In the data rows, the value 50 means zero.
Some points:
[60 62 50 49 53 44 63 35 56 30 42 42 24 56 50 62 66 67 61 52 48 20 30 50 31 56 52 48 59 51 77 33 62 66 35 42 51 54 36 33 36 26 57 34 44 29 45 28 43 16 65 44 53 70 46 59 29 37 22 58 53 86 67 40]
[66 29 41 35 52 33 45 50 49 46 54 40 37 36 45 43 47 34 71 35 35 65 59 56 59 40 67 52 63 41 46 51 45 59 60 57 51 60 42 42 40 57 40 48 44 42 35 65 39 65 45 62 54 37 29 46 34 42 67 58 47 49 52 50]
[46 64 48 56 32 48 53 51 54 61 47 56 36 39 62 47 33 47 52 39 55 59 43 21 54 52 40 38 36 31 52 45 58 63 39 34 61 51 61 54 45 55 44 39 57 63 42 48 26 59 48 62 35 41 67 53 59 68 63 70 54 42 48 50]
[62 52 52 55 48 43 44 50 56 35 47 65 52 61 33 36 40 28 53 58 62 49 60 44 54 58 59 54 54 54 55 38 57 39 57 44 28 48 47 71 48 57 50 45 43 47 61 47 52 42 28 51 45 54 40 56 58 56 46 47 41 42 21 70]
[60 20 42 45 65 44 50 39 62 58 56 39 63 78 58 45 34 64 63 54 57 69 49 40 32 46 37 46 30 42 54 43 59 49 42 60 46 58 53 42 38 51 47 46 56 50 57 42 69 43 69 46 42 63 59 53 44 52 38 58 38 22 66 51]
[45 46 71 51 48 37 52 50 28 44 55 55 60 43 47 53 67 41 48 48 54 52 45 36 52 42 60 46 48 51 49 55 46 73 48 76 48 44 54 50 80 56 56 47 45 52 41 59 43 51 43 67 46 45 60 59 49 71 46 42 24 50 34 54]
[59 49 49 47 65 54 41 38 64 41 60 42 27 53 79 49 38 79 55 30 58 30 43 33 49 29 59 39 38 56 64 47 29 32 49 59 59 47 56 55 48 65 49 41 57 51 53 37 37 39 65 35 39 61 74 58 60 46 57 38 29 49 61 34]
[40 55 59 45 53 54 55 53 66 52 50 29 56 54 50 50 57 45 53 37 60 67 34 51 37 44 50 74 66 54 44 36 51 37 56 61 40 50 46 72 74 40 52 55 62 63 36 59 52 46 55 49 70 25 28 48 35 33 51 54 53 52 48 52]
[55 43 41 52 36 53 55 50 47 60 51 63 59 53 46 61 55 30 49 59 51 25 66 42 54 41 57 74 39 56 33 68 59 34 59 56 46 57 42 46 63 55 51 48 73 38 51 48 47 49 44 50 53 33 36 53 75 57 41 60 72 61 60 51]
[66 39 57 54 36 39 55 72 40 59 56 34 65 53 65 29 60 78 55 43 55 45 30 63 53 47 33 43 26 54 40 47 65 39 41 49 75 39 55 56 33 61 48 37 39 54 76 48 57 52 68 42 52 56 68 43 49 35 44 47 64 55 49 72]
[33 44 49 40 55 56 53 48 56 64 40 48 37 50 34 28 44 53 28 68 55 48 55 46 56 62 49 54 70 57 55 48 43 60 53 59 54 55 42 42 49 43 55 51 61 40 58 41 51 64 51 70 58 76 36 40 31 39 57 43 45 62 50 55]
[38 71 57 43 44 52 48 46 41 56 55 51 55 46 54 53 50 48 49 67 36 46 61 56 50 44 51 53 62 37 60 64 43 50 38 63 38 49 55 65 39 47 55 61 55 43 52 50 55 56 54 35 55 37 67 28 53 74 70 37 64 51 41 68]
[43 65 39 55 59 54 49 61 46 55 62 57 64 52 31 56 59 60 59 50 41 59 60 58 67 72 48 56 70 40 42 50 55 57 55 52 47 39 69 56 62 50 42 59 67 46 60 43 39 78 57 38 46 50 43 52 57 44 45 44 41 47 44 36]
[55 51 43 58 44 55 55 32 52 47 58 46 66 37 45 87 71 42 35 56 59 48 48 53 49 56 42 45 64 62 56 56 54 49 65 50 54 65 39 51 36 64 39 62 45 46 51 64 41 52 41 52 64 44 35 75 46 46 58 48 59 44 41 56]
[35 68 45 60 71 63 54 51 70 44 56 62 53 37 55 49 44 22 47 53 41 49 55 66 56 46 58 45 61 46 31 79 49 50 39 50 49 33 53 36 54 52 54 47 42 53 45 66 51 54 36 50 46 63 68 43 59 51 31 58 73 26 55 53]
[30 38 57 60 59 53 48 50 40 37 56 83 49 39 46 43 51 30 42 38 31 61 41 43 53 59 44 65 54 49 64 50 58 35 52 34 61 56 49 41 52 50 44 45 52 42 67 47 66 44 51 47 48 27 58 45 50 63 52 33 58 50 56 46]
[57 64 45 36 37 53 39 52 69 61 49 62 69 46 41 35 55 44 48 37 49 61 55 57 65 63 65 58 38 35 50 39 58 46 65 61 45 56 66 42 49 48 45 76 56 60 40 61 61 43 52 60 66 55 70 46 58 59 63 46 42 48 43 38]
[51 43 54 65 59 74 59 48 42 40 35 53 57 45 36 50 56 44 52 67 66 62 57 79 48 49 60 42 42 54 32 43 43 41 39 32 31 62 65 44 51 43 36 65 50 47 33 50 47 67 51 59 36 31 62 54 44 52 67 41 54 60 49 48]
[37 42 53 46 61 41 37 39 35 54 65 32 41 49 33 67 36 62 45 59 60 35 51 64 59 49 55 50 51 64 73 39 48 71 47 27 44 38 42 53 51 25 72 40 38 43 48 55 55 32 42 56 48 58 52 47 43 38 39 63 47 59 71 37]
[50 45 60 52 24 60 60 55 46 51 49 45 49 67 53 56 55 47 53 53 50 44 61 71 49 56 53 35 60 43 44 58 32 52 74 43 50 61 42 46 57 47 68 37 41 73 55 43 34 39 46 36 51 52 28 44 23 52 35 53 32 57 73 57]
[48 43 55 50 55 48 30 65 36 64 22 56 42 54 69 56 42 68 65 34 40 42 44 30 39 62 42 40 30 57 65 67 45 41 37 54 61 54 55 52 34 55 43 50 45 66 45 64 51 55 54 45 49 64 49 55 57 31 40 53 49 41 31 47]
[60 52 36 63 48 44 55 53 45 46 26 42 49 58 70 39 35 67 36 56 47 60 52 53 43 30 24 46 35 61 46 44 42 73 49 41 55 27 34 57 48 73 63 50 49 59 50 47 85 61 62 40 38 65 39 45 76 52 50 66 62 60 46 33]
[53 65 47 32 48 47 51 64 48 46 59 48 41 44 47 55 55 48 33 56 41 56 52 38 39 47 46 47 55 57 19 51 50 34 48 48 53 47 45 45 66 28 41 65 31 41 52 39 48 44 25 55 57 41 35 50 60 52 68 34 51 37 46 53]
Along one direction, these points spread out more than along any other. Take the direction at right angles to it along which they spread out most. Go by this last direction. How many in every 100 of the points above lie lower along it than each point below? Answers are rounded to whole numbers. More than half of the points above lie lower than the first one.
[66 29 41 35 52 33 45 50 49 46 54 40 37 36 45 43 47 34 71 35 35 65 59 56 59 40 67 52 63 41 46 51 45 59 60 57 51 60 42 42 40 57 40 48 44 42 35 65 39 65 45 62 54 37 29 46 34 42 67 58 47 49 52 50] 70
[40 55 59 45 53 54 55 53 66 52 50 29 56 54 50 50 57 45 53 37 60 67 34 51 37 44 50 74 66 54 44 36 51 37 56 61 40 50 46 72 74 40 52 55 62 63 36 59 52 46 55 49 70 25 28 48 35 33 51 54 53 52 48 52] 74
[38 71 57 43 44 52 48 46 41 56 55 51 55 46 54 53 50 48 49 67 36 46 61 56 50 44 51 53 62 37 60 64 43 50 38 63 38 49 55 65 39 47 55 61 55 43 52 50 55 56 54 35 55 37 67 28 53 74 70 37 64 51 41 68] 30
[46 64 48 56 32 48 53 51 54 61 47 56 36 39 62 47 33 47 52 39 55 59 43 21 54 52 40 38 36 31 52 45 58 63 39 34 61 51 61 54 45 55 44 39 57 63 42 48 26 59 48 62 35 41 67 53 59 68 63 70 54 42 48 50] 9
[66 39 57 54 36 39 55 72 40 59 56 34 65 53 65 29 60 78 55 43 55 45 30 63 53 47 33 43 26 54 40 47 65 39 41 49 75 39 55 56 33 61 48 37 39 54 76 48 57 52 68 42 52 56 68 43 49 35 44 47 64 55 49 72] 0
[60 62 50 49 53 44 63 35 56 30 42 42 24 56 50 62 66 67 61 52 48 20 30 50 31 56 52 48 59 51 77 33 62 66 35 42 51 54 36 33 36 26 57 34 44 29 45 28 43 16 65 44 53 70 46 59 29 37 22 58 53 86 67 40] 96
[55 43 41 52 36 53 55 50 47 60 51 63 59 53 46 61 55 30 49 59 51 25 66 42 54 41 57 74 39 56 33 68 59 34 59 56 46 57 42 46 63 55 51 48 73 38 51 48 47 49 44 50 53 33 36 53 75 57 41 60 72 61 60 51] 61
[59 49 49 47 65 54 41 38 64 41 60 42 27 53 79 49 38 79 55 30 58 30 43 33 49 29 59 39 38 56 64 47 29 32 49 59 59 47 56 55 48 65 49 41 57 51 53 37 37 39 65 35 39 61 74 58 60 46 57 38 29 49 61 34] 22
